data =
[[198 147  49  47 129 163 114  86 118 131  84  66 130 183]
 [198 148  50  45 125 163 119  85 113 133  92  63 116 180]
 [198 104  38 144 138  86 131  95  73 172 127  30 131 168]
 [198 181 122  60  32  52 104 150 163 141 105  86  94 118]
 [198  86  55 163 101 110 118  64 166 124  34 161 130  65]
 [198 141  41  59 146 153  97  94 132 110  63 100 176 151]
 [198 137  39  67 153 145  90 103 134  93  64 131 183 108]
 [198 182 126  65  32  46  93 142 164 150 116  89  87 108]
 [198 187 141  84  42  33  59 105 146 163 153 125  96  85]
 [198 183 129  68  33  43  87 137 163 154 123  93  86 102]
 [198 108  34 135 147  85 124 111  63 147 164  44  80 181]]
Counting starts at 1.
Give the entry in row 3 and column 3.
Answer: 38
Give the entry in row 2 and column 2.
Answer: 148
Give the entry at row 1, column 2.
Answer: 147
The entry directly above 44 is 93
The entry just right of the smallest entry is 131
The entry at row 2, column 3 -> 50
The bottom-left entry is 198
The entry in the top-left corner -> 198
Give the entry directly above 113.
Answer: 118
The entry at row 2, column 1 -> 198
The entry in row 1 and column 3 is 49
The bottom entry of the column that holds the smallest entry: 44
Give the top entry of the column that holds the smallest entry.
Answer: 66
The top-right entry is 183
Give the entry at row 3, column 1.
Answer: 198
Give the bottom-right entry.
Answer: 181
The entry just right of 127: 30
Give the entry just left of 73.
Answer: 95
The entry directly below 90 is 93
The entry directly above the smallest entry -> 63

X =
 38  -10   11    9  -10   25  -29   14
  0   30  -29    5  -18    9   11   12
 22  -43   23    0   20  -20  -26  -24
  4    0    6  -25  -15   31   12    0
  7  -15   12    5   24  -11    0   -3
  8    7    4  -29  -16   11    1    7
-14  -23  -12   39   25  -23   24   17
 24   -9   15    3    2   11  -14  -16
-18    1  -30    1    0   14   11    4
  1   13  -14   17   10   19   23    5
 34    6    3    0  -35   18   -7   14
Rows and columns are numbered from 1.
The smallest entry is -43
Which number is the entry at row 3, column 3?
Answer: 23
Which number is the entry just left of the smallest entry?
Answer: 22
The entry at row 1, column 3 -> 11
The bottom-left entry: 34
The top-right entry: 14
Which number is the entry in row 1 and column 2?
Answer: -10
The bottom entry of the column that holds the smallest entry -> 6
Which number is the top-left entry?
Answer: 38
The entry at row 2, column 1 -> 0
Which number is the entry in the bottom-right corner?
Answer: 14
The entry just right of the largest entry -> 25
The entry directly below the smallest entry: 0
The entry just left of the largest entry is -12
Which number is the entry just right of -30?
Answer: 1
The entry directly below 22: 4
The entry directly below the largest entry -> 3
Which number is the entry just left of 31?
Answer: -15
Which number is the entry in row 2 and column 3?
Answer: -29
The entry just left of -12: -23
Which number is the entry just left of 19?
Answer: 10
The entry just right of 19 -> 23

x =
[[ 23  -1   7   1   0  -1  -9   4]
 [  4 -16   0  -6   8 -15  -8  -5]
 [ 13   5 -17  -2  12  11  21   0]
 [-14  16  -1   5  -7   4 -15  -2]
 [ -5 -43 -13   8  -1  -4   6  10]
 [  2  -3 -12   1  -5 -11  27  -1]
 [  9  19 -13  -3  -2   4   3  -1]
 [  4 -26 -18   7 -11 -14  -8   9]
 [  5  -6  23 -10  -9 -10  -4  -3]
 [ -7   9   4   3   6   1   4   5]
 [ -1 -25 -19  20  16  10  -7   2]]
Counting starts at 1.
Read off the entry in the bottom-right corner.
Answer: 2
Read off the entry at row 1, column 2.
Answer: -1
The entry at row 1, column 1: 23
Read off the entry just right of the largest entry.
Answer: -1
Read off the entry at row 2, column 2.
Answer: -16
Read off the entry just right of -17.
Answer: -2
The entry directly above the smallest entry: 16
The entry in row 1 and column 3: 7
Read off the entry just left of -12.
Answer: -3
The smallest entry -> -43
Read off the top-right entry.
Answer: 4
Read off the entry just right of -16.
Answer: 0
The bottom-left entry -> -1
The entry directly below 27 is 3
Read off the entry just right of the smallest entry.
Answer: -13
Read off the entry at row 3, column 1.
Answer: 13
Read off the entry just left of -17.
Answer: 5
Read off the entry directly below 21.
Answer: -15
Read off the entry in row 2 and column 1.
Answer: 4
Read off the largest entry.
Answer: 27

B =
[[ 13 -17  32 -21  -1 -15   9 -25  -3  12]
 [ 12  32  -1 -19  -5  38  23  27   4 -20]
 [ 15 -24  16  -5  -4 -25   9  -5  -3  10]
 [ 18 -17  17 -14 -11  16 -22 -19 -12 -21]
 [  3  13  14 -19   0  26   0  17  -7 -19]
 [ 25  30  23  -2  12   5  20  10   5  37]
 [ 15 -21  39 -19  14 -22   1  -7 -10  27]
 [ 24 -15  21  -7  34 -12  -2  -9  -9  31]
 [ 32  23  11   0   7  -7  41  -2   4  12]
 [ 12   4   3  -3  -2  11  24  32   1  33]
 [  7  30  -2 -10   6  19  23  23  18 -28]
 [ 15  23   7   2   1  27  -8  -7  -3   4]
 [  1  32  -7   7 -11   0   9  36  18 -32]]
The second entry from the end, reading row by row is 18
The entry in the bottom-left corner: 1
The maximum is 41
The entry just right of 19 -> 23
Find the largest entry in the last column.
37
The largest entry in the last row: 36
The entry just right of 25 is 30
Find the 3rd largest entry.
38
Find the entry just left of 39.
-21
Find the bottom entry of the column that holds the largest entry.
9
Find the entry just right of the largest entry.
-2
The smallest entry in the last row is -32
Find the entry directly above the smallest entry.
4
Find the largest entry in the first column.
32
Find the entry in the top-left corner.
13
The entry directly below the largest entry is 24
Find the entry directly below 39.
21
Find the entry directly above 39.
23
The entry directly below 20 -> 1
Find the entry directly above the largest entry.
-2
Find the 5th-last entry, reading row by row.
0
Find the smallest entry in the first row.
-25
The 3rd entry on the diagonal from the top-right corner: -5
The first entry on the diagonal from the top-right corner: 12
Find the entry directly above 6.
-2
Find the 4th entry, reading row by row.
-21
